One turning vector, and how many steps it has turned:
The counts run from 0 to 327.
[ 94 154 136 158 168 100 139 106 124 182 141 132 137 134 103 106 170  96
 122 135 183 163 115 142 152 157 117 126 117 116 117  91 116 106 120 146
 126 125 125  85 153 172  71 125 158 127 108 143 151 130  92  94 113 138
 166  85 103 160  81 124  77 112 137 112 130 119 135  95  88 154 124 151]  229
[ 74 166 126 178 146 132 140 104 125 162 149 168 128 148 127 118 112  86
 138 133 173 145 105 155 118 149 141 122  71 125 137 112 128 101 127 155
 137 115 131  93 109 173  94 120 121 142 129 127 153 156 105 112 104 137
 159  84  85 158  74 137 114  92  90  99 103 125 118 122  91 175 113 163]  32
[137 112 133 143 109 136 144 126 109 141 111 103 170 164  90 134 123  99
 117 144 168 146 122 173 109 131 112 179 120 125 106 122  89 117 135  94
 133 122 125  87 138 183  93 160 142  79 116 126 153 160  81 123 154  95
 153 102 101 119 155 109 104 124 132 112  82 134 102 112 127 201 136 105]  153
[ 91 162 146 143 167 120 156 128 104 139 131 134 146 140  97 122 144 104
 132 154 172 146 101 129 120 131 149 127  85 168  94 102 114  93 143  83
 132 140 131  62 129 187 124 148 161 121 137 142 159 161  75 157 112 146
 168 134  90 136 121 106 109 136 137  86  93 109 123 106 106 169 149 122]  216
[105 133 144 147 177 111 151  92 106 138 111  80 150 175 111  83 162 145
 116 157 143 172 144 144 131 157 107 164 139 151  80  95 127 144 116 121
 134  83 125 108 133 197  89 143 153 144 142 103 152 164 107 115 156 137
 167 127  90 138 105 128  99 139 138  95 104 142 109  97 113 169 146 141]  320
[111 130 176 153 157 108 122 102  88 165 137  83 165 161 120  94 134 109
 146 159 137 167 109 157 134 190 118 146 124  96 109  76 146 128 105 107
 127  73 165 110 135 160  85 136 152 102 133 111 134 122  79 108 136 110
 139 113 115 160 113 107  88  97  94 119  85 158 133 140 124 163 135 126]  190
[131 128 134 175 127 131 166 124  70 134 124 109 145 163  92 104 145  94
 144 109 147 152 111 162 137 119 120 166  94 132 108  84 153 111 125  84
 134 106 109 107 105 143 112 153 124  90 131 101 174 134  51 121 146 109
 165  98  99 137 143  90  95 141 117 140  86 103 114 131 124 174 120 136]  6
[ 90 134 134 198 145 137 139  82 105 123 118 112 106 154 117  89 131 122
 105 132 170 143 162 173 113 146 116 154  97 174  95 110 146 134 124 136
 125 102 113 111 103 164 106 172 157 150 114 123 155 148 100 129 143 148
 181 126  74 142  80 133 113 119 136 112  90 139  95 104  92 150 133 174]  174
[111 128 148 177 142 109 128  96 104 162 119  90 161 140 107 100 148 126
 145 158 173 149 163 159 124 161 111 142 123 115 103 101 159 143  72 122
 121  85 126  95 155 200  99 137 172 134 115 139 132 129  90  76 101 116
 145  94 100 161 127 138 128 125 123 100 109 152 124 128 127 176 137 145]  327
[105 156 149 153 138 131 156 107 115 142 124  79 180 162 133  96 138 113
 144 154 170 167 132 129 145 186 121 145 113 114 101  75 136 133 129 123
 143  95 149 123 123 154  86 124 102 122 155  90 145 183  83 114 131  82
 160  99  90 157 103 105 119  85 114 104  76 140 106 121 122 160 128 138]  185
[126 141 148 190 147 113 137 114 113 184 141 128 132 138  98  97 142  81
 141 133 172 142 110 169 140 145 126 122  92 100 136  87 126 125  98 149
 124 117 123  99 131 148  86 124 122  98 104 135 170 133  71 101  97 122
 158  64 104 163  92 121  66 111 116 116 123 115 102 125 114 141 112 139]  97
[138 115 154 174 156 137 139 100 107 134 120 173 124 151  84  98 146  67
 117 134 138 141 121 193 121 150 131 133 103 145 122 123  86 113 138 123
 122 124 136 109 142 178  71 165 172 105 116 128 154 143  86 143 112 154
 145 115 102 113  78 105  75 127 123 106  96 121 125 114 101 182 148 115]  301
[124 126 135 188 131 130 134  74 129 156 131 158 112 143 126 101 136 104
 132 150 154 138 111 155 121 161 112 139  94 169 117 108 135 135 135 156
 128 114 141 113 109 177  84 147 130 157 150 115 150 169  98 142 130 136
 155 105  96 142  37 126  97  96 102  85  95 129 108  90  95 164 138 171]  36
[ 58 168 145 183 174 135 143  92 105 119 138  98 125 141 145  79 135 103
 148 136 166 155 153 155 141 149 124 127  78 153 120  72 155 122 123 121
 114  85 118 109 119 148 127 142 134 133 113 120 143 140  82 130 119 119
 190  98  82 152  81 117 131 128 121 117  97 134 130 132 106 152 131 153]  177
[138 108 117 188 124 122 168  97 100 144 121  87 132 155 103 105 135 107
 115 120 129 142 130 169 123 124  96 181 100 169 105  79 138 158 127  91
 130 114 106 109 113 154 110 156 121 101 118 107 150 129  51 107 159 111
 170 104  87 127 145 107 111 159 129 138  99 114 113 111 113 188 115 142]  8
[ 75 147 133 160 164 118 137 108  99 138 125  66 169 173 132 105 132 123
 118 144 154 180 158 147 132 168 108 160 120 113 107  82 134 118 111 127
 132  79 125 107 135 177  93 141 157 121 113 102 128 121  99  74 154 112
 173 105  87 150 134 131 139 130 117 121  86 162 125 135 115 185 119 135]  324
[ 82 159 152 171 161 120 140 106 120 162 123  81 138 152 128 120 124  93
 134 147 155 135 152 147 148 183 142 162  73 141 118  89 140 126 128 100
 144 127 135  90 107 128 116 147 119  79 122 122 144 133  78 106 127  97
 177 114  83 158  82  98 118  96 148 111  71 133 113 151 107 148 132 119]  46
[124 105 109 158 120 109 156 107 131 193 116  96 137 145  89 139 140 129
 111 137 160 112 123 134 144 144 108 181 116 146 112  93 112 139 133  87
 130 150 131  59 144 178 110 148 136  83 117 122 159 140  61  99 143 104
 151 100  76 143 120 108  84 132 149  92  87 123 109 117 125 157 118 112]  147
[119 118 137 147 163 103 155 122 119 154 140 111 156 150  98  98 130 124
 128 173 156 157  95 155 119 123 112 137 119 136 123  93  85 150 125 117
 113 100 135  91 144 211 108 119 146 114 112 127 151 161  76 127 121 141
 149  99  73 134 135 130  89 161 100  67 118 129 122 102 124 181 138 110]  17
[129 133 126 176 107 129 156  95  82 160 122 111 140 142 104 128 151 110
 133 100 149 155 101 137 140 157 108 171 110 141  98  86 168 105 143  89
 141 138 122 100 112 139  94 155 125 112 149  99 154 135  52 114 153  96
 150 102 117 159 113  90 121  96 125 155  87 110 122 114 101 182 120 166]  139
[ 64 167 113 158 151 106 171  95 102 157 159 133 126 141 127 118 134 118
 127 128 172 130 110 112 137 130 123 149 100 153 103  89 146  98 143  88
 111  99 123  53 129 180 118 123 153 123 133 118 154 131  90 136 127 132
 177 105  79 138 119 126 101 130 121 106 102 135 145 114  81 170 105 149]  78
[101 166 123 190 157 139 154 119 104 135 134 125 164 148 117 116 128  86
 116 140 133 175 129 161 104 157 149  99  80 130 123  87 125 119 122 128
 165 118 126 109 109 171 103 127 146 137 138 121 121 143  51  97  88 145
 143 120  68 148 125 132 151 137  98 103  95 123 130 141 114 192 120 151]  264
[121 138 120 169 141 121 142  79 135 168 134 102 146 118 108 113 154  97
 100 142 191 164 136 150 129 161  87 126 140 135  95  95 114 136 131 133
 124 124 122  88 157 166  80 158 163 128 107 152 125 138  75 100 110 120
 160  89 102 153 113 132 117 107 147 133 130 135 132  77  87 172 133 160]  227
[132 103 121 153 138 114 164 116 129 153 130  98 157 145  85  91 132 133
 123 171 174 143 107 160 115 120 101 140 128 136 103  96  87 158 126 104
 114 104 129  80 151 198 117 122 141 116 104 127 150 172  59 124 107 119
 148 102  75 142 147 137  89 150 111  74 117 131 113 101 133 175 129 123]  16
[ 78 147 143 181 163 136 167  92  93 106 136 142 119 131  99  83 145  84
 129 115 167 146 148 177 137 130 129 114  91 152 118  80 140 123 150  93
 106  96 105 107 117 131 113 139 148 122 110 114 157 126  65 148  99 127
 174  98  78 145 108 109 104 141 124 142 119 116 136 128  88 166 132 142]  309
[ 76 142 113 159 150 121 165 115 108 156 153 132 120 156 100 132 115 117
  99 120 155 120  96 142 120 141 136 145  85 154 118 100 121 112 173  66
 123 142 134  60 106 156 127 132 154 105 126 119 150 117  56 144 128 137
 154 134  66 148 123 110 112 129 111 103  80 130 132 132  91 175 109 131]  211
[ 79 118 176 169 180 118 133 106 107 144 137 115 110 158  97  98 110 123
 134 148 154 125 136 194 117 144 138 165  74 141 132 113 142 165 119  90
 106  94 126  91 101 160 127 132 142 108 100 117 164 123 101 144 131 125
 152 121  65 156  98 116  91 134 108 105 102 138 110 144 108 166 151 125]  110
[100 168 131 151 151 141 155 121 109 118 128 112 168 153 114 126 138  87
 125 147 159 175 109 136 116 142 132 135  86 165  99  99 100  94 167  95
 147 136 128  91 127 182 110 167 151 109 139 128 127 163  68 144 136 117
 174 118  96 120 136 111 144 126 137 108  79 119 129 100 106 199 140 129]  218
[156 106 133 188 112 131 139 102 119 162 114 145 152 159  87 132 124  95
 122 139 117 138 126 186 113 156 124 153  90 143 137 124 128 152 121 112
 158 143 139 103 119 191  86 129 134 117 138 104 131 144  61  93 106 105
 120 119 100 135 113 109 129 119 101 100  93 117 121 139 126 223 142 139]  200
[102 132 124 159 154 107 172 111 109 154 148  89 134 144 105  99 128 113
 138 137 152 147 103 149 134 118 112 141 104 137 124  65 121 145 138  83
 109  93 117  91 131 161 128 116 119  91 102 116 147 128  44 126 130 110
 168  84  75 146 160 118  95 160 104 125 117 124 137 124 113 173 104 112]  12
[102 142 169 155 152 120 162 100 127 132 130 136 154 142  99  94 115 111
 137 180 171 133 144 163 117 146 147 120  84 135 111 121 130 165 119  79
 125  99 139  88 116 178 117 110 140 135 137 120 150 172 101 148  82 110
 140 125  73 143 114 124 115 113 111  79 111 130 117 129 107 190 168 127]  116
[ 97 140 107 155 151 109 172 122 124 157 145  87 144 157 111 113 121 116
 115 138 150 144 103 142 129 127 113 155 109 135 121  75 102 143 138  88
 121 104 117  76 122 161 125 110 115  91 105 108 153 128  59 108 138 119
 164  88  61 147 155 120  95 155 113 113 107 122 120 128 113 178 101 113]  13
[ 81 151 122 173 147 135 130  92 111 142 138 108 161 149 122 118 124 110
  91 131 151 166 137 149 105 194 128 119 116 123  92  95 135 111 145 108
 144 107 155 106 124 157  87 153 172 135 144 121 109 118  68 107 113 133
 133 143  86 151 115 125 149  97 113 113  82 169 145 135  95 180 121 157]  126
[ 74 147 163 194 166 131 136  90  95 123 131 107 128 129 122  79 141 110
 151 142 175 139 150 159 132 142 124 130  82 163 104  82 164 126 113 115
  97  78 122 113 118 154 127 159 155 140 114 129 150 139  76 146 110 126
 187 104  91 154  89 124 118 122 118 115 105 135 124 121 100 135 143 162]  176
[158 126 164 153 146 110 147  88 117 170 117  98 150 158  89 109 146 105
  91 155 132 161 133 168 118 178 121 164 132 122 100 107 120 181 117  81
 155 124 145 113 118 155  63 127 132  94 146 111 153 145  94  98 134 111
 123 131  97 144 119 103  82 107 143 127 110 130 106 107 100 194 142 128]  55
[119 117 126 187 131 123 136  82 105 165 129  99 123 142 113 110 136 140
 109 126 147 162 102 149 108 166  87 149 112 164 104  76 161 147 145 120
 136 127 132 116 118 170 104 156 155 152 143 111 129 138  49 127 139 122
 135 123  91 169  97 130 132 114  97 123 103 132 121  86 113 173 129 196]  273
[ 79 155 158 173 178 124 129  93 116 154 132  94 126 139 133 105 124  85
 147 148 143 139 139 146 149 176 136 151  73 152 125  81 139 134 125 106
 125 108 151  96 117 140 117 144 131  95 118 129 133 120  84 121 133 104
 175 117  96 146  67  94 118 112 128 110  77 130 134 142 102 144 141 114]  45
[117 135 102 190 132 127 160 124  98 160 109 134 138 171  96 121 153  81
 126 104 119 138 128 151 151 154 125 151 105 135 123  98 130  84 123 125
 153 145 121  92 129 153  85 153 143 101 134  93 153 123  56  84 123 135
 159 108  83 133  93  92  98 129 134 104  66 105 117 150 122 156 108 120]  0
[101 130 107 175 110 136 171  86 102 135 128 139 130 149 101 131 130 132
 106 109 165 131 127 145 107 128 112 165 114 165  94 124 159 119 149  77
 127 119 106  76 108 178 112 146 151 136 141 106 154 142  92 133 141 128
 156 119  82 133 139 130 127 120 124 127  99 135 120 106  79 205 114 176]  74
